In the data rows, 128 means zero.
Here are some points, one per row:
[115 120 141 152 140 125 133 166 137 123 175 134 143 119 129 152 140 113 138 102 117 102 114 161 146 133 133 127 153 173 123 146 138 164 153 147 127 131 103  88 115 177 169 161 132 224 115 108]
[132  94  93 141 172  95 141 136 135  95 152 146 167 104 113  96 121  71  95  77 148 107 136 168 116 141 157 119 146 164 136 154 113 134 117 123 140 168 123 147 132 197 147 111 125 125  82  90]
[114 167  88 115 131 127 102 168 117 111  71 114 137 146 124 101 134  74  79 165 102 127  82 123 146 106 141 119 116 131 138 126 119 145 159 125 113  89 151 186 141 140  76 198 106 135 122 142]
[128 149 117 106 161 156 168 106 120 139 134 104  95 111 104 131 113 164 149 147 120 114 117 132 147 140 129 109 142 130 129 113  80 143 114 121 149 141 103 120 169 132 118 191 133  77 146 162]
[ 85 133 149 140 104 211 154 126 133 104 129 114  96 105 109 133 125 142 119  72  97 176 125 131 139 146 100 129 104 100 126 121 125 125 126 130 142 104 133 143 129 123 120 174 180 140 149 130]
[110 108 190 124 112 123 108  63 148 100 112 157 176 107  98 148 133 136 128 168 136 136 118 162 117 109  85 151 122 123 159 155 145 126 107 167 127 156 136 139 114  82 154 105  72 110 140  96]
[147 139 163 131 124 101  80  69 104 160 129 119 124 159 145 134  80 147 152 147 127 116 106 135 108 113 124 101 129 105 121 117 140 133 120  90 122 126 134 138 138 128 110 111 144 143 101 113]
[135 130 222 103  85 121 162 146 152 138 167 145 117  93 135 119 102 159 113 115 136 126 129 137 169 132 109 140 114 112 119 115 140  81 130  91 118 107 126 108 111  86 158 120 135 109 136 135]
[113 124  87 132 115  74  71 105 115 145  87 117 121 184 113  88 141 108 157 167 161  91 141 112 111 159 111 112 119 104 135 158 134 149 131 154 117  94 125 147  93 174 100 106  83 138 109 125]
[158 126 143 139 155  79 111 112 105 121 144 115  95 161 121 131 165 124  89 123 127 118 123 118 125 129 157 143 163 131 156 159 150 105 129 141 145 148 130  97 124  97 141 144 122 151 124  91]
[123 123 118 129 109 135 108 146 155 128 129 138 104  92  96 140 157 152 104 115 142 125 111 109 126  96 154 115 174 143 120 109 151 114 110 135 160  96 156 152 149 123 100 126 164 134 143 159]
[145  95 143 133 119 115  85 142  94 103 102 155 138 139 105 155  89  84 153 171 137 113 150  77 102 147 155 127 154  96 138 114 147 165 148 117 111 142 107 113 101 152  94  83  91 140 135 121]
[130 134 154 119 132 138 166 127 107 140 100 113 133 105 120 135 156 124 115 135 146 112 140 110 140 123 141 126  96 142 119 152 145 112 129  90 110 211 108 101 148 119 133 101 128 129 141 100]
[135  93 106 152 121  96 125 152 116 152 161 125 144 132 154 127 146 135 147 174 130 129 115 114 149 143 134 107 120 135 148 145 132 164 170  77 131 150 118 122 106 120 171 119 135 108 126 143]
[133 134 115 117 132 101 128 137 129 136  95 108 171 151 118  77 121 128 128 145 148 159 159 119 118 111 162 116 123 135 129  89 107 126 113 163 130 113 105 158 131 113 102 200 150 142 135 160]
[133 193  37 167  85 140 132 153 101 150 114 130 175 118 146 148 168 148 130 165 120 103 142 126  68 176 148  99 133 111 111 112  60 105 131 107 142 130  74  61 132 135 139 137 126  79 131 131]
[126 123 164 137  91  94 212  97 150 136 135 138 121 186 144 163 103 142  89 116 114 153 131 108 117 100 119 140 112 157 116  96 153 122 116 126 138  98 124 116 110 160 130  88 133  88 136 121]
[118  96 107 106 147 146  89  98 168 118 110 130 139 163 160 126 115  88 134 129 160 131 138 109 106 135 107 116 164 122 122 120 125 132 157 131 113 116 102 136 140  81 116 129 126 133 118 126]
[117 105 117 144 144 105 117 137 134 117 147 105  95 101 151 129 144 131 112 123 123 146 135 124 121 154 123 140 106 165 112  79 118 109 131 148 115 130 106 131 135 100 116  70 118 152 139 105]
[122 164  76 115 154 157 134 150 136 141 104 113 119 145  93 138  94 117 185 160 103 126 154 128 142 123 116 134 118 138 119 119 121 147 105 150 119 144 140 117 104 126 115 131 187 130 121 145]
[138 133  81 134 124 191 158 163  84 143 119 148 115 142 128 109 143 133 157 163 150 136 149 142 123 138 145 129 148 127 118 117 117 130 132 150  96  94 117 212 163 142 106 164 144 136 132 112]
[151  79 169 130 114 140 129 131 149 117 167 158 134  90 113 141 128 148 151  75 107 146 113 143 196 110 124 145 114 149 149 126 127  89 166 107 135 183 166  79 117 132 155  69  87 145 106 136]
[134 157 151 134 157 121 161 153 125 138 112 131 119 151 139  93 176 104 157 106 102 104 107 142  86 139 144 112 114 135 111 132 127 164 120 174 125 134 139 159 160 119 129 126 132 127 122 151]
[128 118 151 115 154 175 142 122 146 128 161 125 124 120 150 122 126 162  75 111 144 152 108 126 148 124 124 163  86  58 108 125 157 104 139  79 133  80 156  92 123 147 163 102 120 109 125 160]
[122 117 176 110 144 136  90 117 156  95 120 143 118 104 152 167 119 185 158  84 131 143 129 126 155 117 133 148 147 128 155 200  93 125  82 126 135 156 144 123  90 104 129  49 107 118 110  83]
[122 159  77 114  85  91 116  86 114 131 117  98 124 125 170 104 113  84 143 147 122 117 135 133 130 141 132 153 144 131 122 134 122 166 102 155 127  99 156 119 164 124 122 141 149 129 150 142]
[142 143 120 115 145 165 136 147 127 148 165 131 109 103 124 146 101 154  97  57 109 148 148 140 102  73  51 136  95 110 116 124 169  75 119 130 133 114 172 152 115 123 145 201 127 105 163 171]
Along one direction, these points spread out more than along any other. Take the direction at right angles to it along which they spread out most. Then take the direction at right angles to both along which they spread out most. Go by this last direction. Where along it does each point below lie, from 0 to 99? 50 is the average, and the first point above lies past it. One standard deviation of the points above along it is 16.
[ 85 133 149 140 104 211 154 126 133 104 129 114  96 105 109 133 125 142 119  72  97 176 125 131 139 146 100 129 104 100 126 121 125 125 126 130 142 104 133 143 129 123 120 174 180 140 149 130] 49
[135 130 222 103  85 121 162 146 152 138 167 145 117  93 135 119 102 159 113 115 136 126 129 137 169 132 109 140 114 112 119 115 140  81 130  91 118 107 126 108 111  86 158 120 135 109 136 135] 45
[151  79 169 130 114 140 129 131 149 117 167 158 134  90 113 141 128 148 151  75 107 146 113 143 196 110 124 145 114 149 149 126 127  89 166 107 135 183 166  79 117 132 155  69  87 145 106 136] 65
[128 118 151 115 154 175 142 122 146 128 161 125 124 120 150 122 126 162  75 111 144 152 108 126 148 124 124 163  86  58 108 125 157 104 139  79 133  80 156  92 123 147 163 102 120 109 125 160] 45
[145  95 143 133 119 115  85 142  94 103 102 155 138 139 105 155  89  84 153 171 137 113 150  77 102 147 155 127 154  96 138 114 147 165 148 117 111 142 107 113 101 152  94  83  91 140 135 121] 38
[122 159  77 114  85  91 116  86 114 131 117  98 124 125 170 104 113  84 143 147 122 117 135 133 130 141 132 153 144 131 122 134 122 166 102 155 127  99 156 119 164 124 122 141 149 129 150 142] 41
[110 108 190 124 112 123 108  63 148 100 112 157 176 107  98 148 133 136 128 168 136 136 118 162 117 109  85 151 122 123 159 155 145 126 107 167 127 156 136 139 114  82 154 105  72 110 140  96] 23
